In the data rows, the value 128 means zero.
Here are some points:
[155 176 166  88 112 203 132 253 128  68  80 114 176 192 118 138 122 101]
[100 113 115 129 144 137 144 116 113 132  64 140 144 112 140 133 158 117]
[ 92 128 159 161 160 186   0 156 207  93 224 132 191 176 138 111  77 158]
[158 160 120 118 160 157 145 213 128  81 144 107 144 176 113 109 121 108]
[163 144 112 112 144 146  76 185 160 122 112 139 112 160 128 156 126 131]
[131 128 103 131  96 129 135 121 144 128  96 131 144  80 122  93 145 151]
[171 160 127 105 207 123 154  59 113 101 192 154  96 223  99  47 146 103]
[100 144 151 125 112 107  89 107 144 102 160 107 112 128 162 137 123 103]
[ 58  97 125 142 207 131 118 125 128 135  96 123 112 144 105 140 107 138]
[130 128 109 128 112 121 125 134 144 116 128 143 144 128 128 135 102 126]
[126 128 105 127  96 128 141 120 144 121 128 128 112 112 123 147 117  90]
[162 160 113  97 160 140 100 162 160 107 128 180  96 160 148 150 171  95]
[137 144 121 125 128 119 150 125 128  96 160 127 176 128 143 173  95 133]
[126 128 106 134 112 124 134 126 144 127 112 142 144 144 117 121 120 161]
[ 89 113 130 141 160 145 114 113 144 106 112 103  96 112 165 147 203 164]
[115 113 104 130 112 128 148 128 113 126  80 124 144 128 129 107 148 116]
[130 128 104 130  96 131 127 131 144 119 112 142 128 112 111 108 159 165]
[108 128 218 155 128 255   0 109  50 255 144 163 255  64  33 152 217  68]
[143 176 162 106  96 180 155 239 128  91  80  69 176 144  98  74 112 111]
[ 59 113 148 149 207 151 104 111 160  92  96  80  96  96 161  95 149 196]
[130 128 106 123  96 130 137 125 128 114 128 118 128  96 134  87 144 137]
[ 96 113 116 140 144 128 143 111 113 102  80 130 144 160 124  75 121 157]
[145 144 123 142 144 126 166 109 128 118 176 158 207 128 114 103 129 125]
[ 95 113 115 134 128 134 122 116  97 117 144 121 144 144 151 135  90 111]
[164 144 127 123 176 111 140 104 113  81 160 146 112 128  80 150 112 167]
[125 128 107 130  96 124 128 136 144 123 128 121 128 144 133 152 113 144]
[147 144 123 131 160 136 151 116 128 116 176 171 176 128 152 141 102 125]
[185  97 142  53 176 138 115  64 144 128 112 108  33 176  51  92 131  51]
[109 128 108 129 128 135 158 117  97 128  96 139 128 128 163 164 134  88]
[145 144 114 130 128 106 136 106 144  99 144 129 144 112  98 123 144 131]
[151 144 123 126 160 109 139 114 113  98 160 144 160  96 122 157 130 128]
[ 90 113 119 137 160 125 129 109 128  95  64 116 128 128 133  99 136 167]
[191 144 126  83 176  83  81 123 113 169  80 135 160 112 148 145 125 152]
[ 78 176 202  80  64  89  82 100  65 125 128  95 144 160 104 109 119 135]
[176 160 127 101 191 144 133 178 128  85 144 173 128 160 125 147 136 137]
[129 128 104 139 112 127 135 133 144 123 112 148 128 112  94 111 140 141]
[119 128 106 128 112 141 139 127 128 119 128 133 128 112 142 160 146 109]
[113 144 168 112 128  59 203 148 128 227 112 207 239 239 159 183 151 235]
[ 98  65 147  98 128  87 208 148  65 255 176 172 112  17   0 146 236  96]
[127 144 109 131 112 123 124 116 160 132 144 133 144 160 130 155 118 115]
[134 128 114 134 128 120 140 114 128 112 144 126 144 112 132 169 132 137]
[ 96 113 110 126 128 128 124 135  97 116 144 141 128 128 151 137  90  89]
[178 128 124  89 176  91  93 118 113 150  96  79 128  96 148 131 108 122]
[ 84 113 111 128 144 127 140 142  97 136 144 137 112 160 125 145  88  95]
[109 128 109 130 128 138 139 123 113 120  96 145 128 112 124 146 157 118]
[134 128 106 130 112 117 128 118 144 105 112 138 128 112  82 154 145 142]
[132 128 107 134  96 118 128 125 160 146 112 107 144 112 111  78 135 177]
[171 144 122 100 160  86  93 110 128 131  96 110 144  96 132 150 146 161]
[133 176 170 110 112 161 168 215 128 122  64  80 176 112  33  76 118 113]
[132 128 103 136  96 134 140 122 144 123 144 146 128  96 114 100 122  92]
[155 144 112 119 144 110 117 128 144 132 128 165 160  80 155 127 114  71]
[133 128 108 128 112 121 116 130 128 143 128  78 128 144 105 147 111 113]
[132 128 103 127 112 123 126 133 144 148 112 146 128 112 138 130  62 102]
[126 144 111 131  96 121 133 109 160 127 144 106 144 160 123 138 153 141]
Here are 10 more points, each followed by its number:
[166 128 109  94 144 101  80 124 144 172  80 102 112  96 164 140 148  99] 0
[123 128 106 127  96 142 146 133 128 125 128 111 112 128 125 108 135 150] 1
[ 85 113 120 133 160 136 136 113  97 117  80 126 144 144 124 119 144 142] 2
[ 75 113 119 131 160 147 144 107  81 114  80 122 144 128 136 110 116 128] 3
[154 144 136 158 144 121 153  84 128 143 160 140 128 144 156  82 125 128] 4
[126 144 111 137 112 144 137 108 160 145 144 117 112 128 144 161 131 116] 5
[ 86 160 172 110  96  91  86 105 128 103 176  93 112 144 173 116  91 115] 6
[171 128 124  94 176 118 116 128 128 157 112 129 176 128 192 189  39  74] 7
[ 91 113 110 143 160 102 114 186 144 122 192 109  96 128 130 109 163 127] 8
[101 113 113 130 128 126 132 120  97 125 112 129 128 128 137 159 132 129] 9
Which of these numbered points is nearest to each point below, looking only along the 7 directions in which the first points spread most? Its number follows each.
[ 73 160 201  87  80 110  75 102  81 115 160 114 128 128 102 103 120  96] > 8
[ 87  97 109 139 176  91 134 197 144 146 192  87  96 144 127 116 158 104] > 8
[122 128 108 138  96 125 142 123 144 127 128 122 128 144  93 113 124 140] > 1
[194 176 139 106 239 109 147 108  81  60 192 193 112 112 108 138 130 158] > 4
[ 80 160 188  93  96  92  70 106  81 109 160  90 128 112 112  86  97 102] > 8
[174 160 136  88 144 190  85 224 128  80  96 139 128 176 156 161 168 128] > 7
[158 144 130 131 176 119 155 113 113  98 176 157 176 112 116 126 104 135] > 4
[129 128 108 138  96 142 130 113 160 134 128 131 112 128 129 144 126 116] > 5
[ 79  97 116 126 144 144 137 123  81 111  80 123 144 128 139 116 124 113] > 3
[ 79  97 115 138 176 117 130 142 113 159 112 137 128 160 100 150 118 150] > 2
[ 80 176 211  49  64  84  96 128  65 162 128 144 128 176 107 118 137 176] > 2
[183 144 125  96 176  69 108  90 113 120 112 140 144  64  91  74 196 178] > 2
[118 113 104 134 112 137 144 132 113 134  96 134 144 144 140 102 119 126] > 1
[ 71  97 119 131 176 156 151 113  81 159 112 141 128 128 111 169 109 112] > 9
[177 160 140 127 191 104 137 119  97  91 176 146 112 128 100 161 106 163] > 4
[141 128 139  47 112 205 123 134 160  97 160 255  33 192 110 152  96 175] > 4
[ 60  97 126 141 191 142 130 142 113 128  96 139 112 160  98 117 119 157] > 2
[164 128 110 100 144  95  72 128 128 183  96  94 112  96 138 134 103  99] > 0
[100 160 159 121  96 100  93 117 128  96 160 119 112 144 128 110 136 130] > 8
[200 128 125  59 191  86  48 133 128 212  64  92  96 128 159  99 109 130] > 0
[100 128 124 133 144 134 116 116 144 108 112 100 112 112 178 123 164 166] > 3
[169  50 190  87  96 168 195   0 175  32 112  40 176 176  88 144 196  46] > 8
[ 73 113 124 131 176 147 140 101  97 111  64 125 144 128 154 132 141 128] > 2
[125 128 101 138  96 140 146 140 144 122 128 139 112  96 100  85 169 136] > 1
[ 77 113 136 144 176 136 101 119 160  82  96  81  96  96 192 104 178 167] > 3
[137 128 117 140 128 120 156 103 144 121 160 138 191 128 108 107 134 121] > 4
[ 62 113 147 151 207 146  94 107 175  86  80  89 112 112 157  93 210 218] > 2
[173 144 128 106 191 107 130  82 113 111 160 128 112 192  90  96 134 130] > 4
[142 144 128 157 112 123 138 101 128 129 144 114  96 160 144 112 117 113] > 8
[129 144 110 130 112 115 126 125 144 120 144 132 144 128 134 156  98 127] > 5
[125 144 104 135 112 119 122 122 160 124 144 122 144 144 146 149 128 120] > 5
[165 144 164 201 128 145 156 120  97 162 128 112 128 160 163  87 123  94] > 8
[108 113 105 134 128 136 141 125  97 113  96 154 112 128  96  93  99 106] > 1
[166 144 109  88 144 125  90 130 160 188  96 137  65 144 142 171 159  79] > 0
[ 78 144 180 105  96  99  71  93 113  96 176 103 112 112 152 113  93 112] > 6
[197 128 125  76 191  93  75 138 113 182  96 118 128 112 136  99  83 115] > 0
[164 144 112 102 160 105  91 131 144 152 112 183 128 112 155 171 127  70] > 7
[130 128 107 132  96 123 130 127 128 128 128 136 128 144  80 121 139 147] > 1
[123 144 121 119 112 115 137 133 144 154 144 178 176 192 135 162 112 176] > 4
[171 144 114  91 144 103  66 129 160 191  96 131 128 144 153 182 143 106] > 0
[145 144 118 123 128 117 144 127 128 107 160 152 176 112 135 144  95 114] > 5
[ 54  97 130 141 207 140 134 127 113 122  80 137 128 144 119  98 123 136] > 2
[134 128 110 136 112 124 138 115 144 108 128 141 144 128  94 164 155 170] > 9
[160 128 119 113 128 111 112 139 128 162 112 120 191  80 172 177  87 142] > 7
[131 128 105 125 112 128 122 133 144 141 128 125 144 112 156 138 109  99] > 5
[141 144 141 179 128 163 135 130 144 173 128 104 112 128 105 118 119 163] > 3
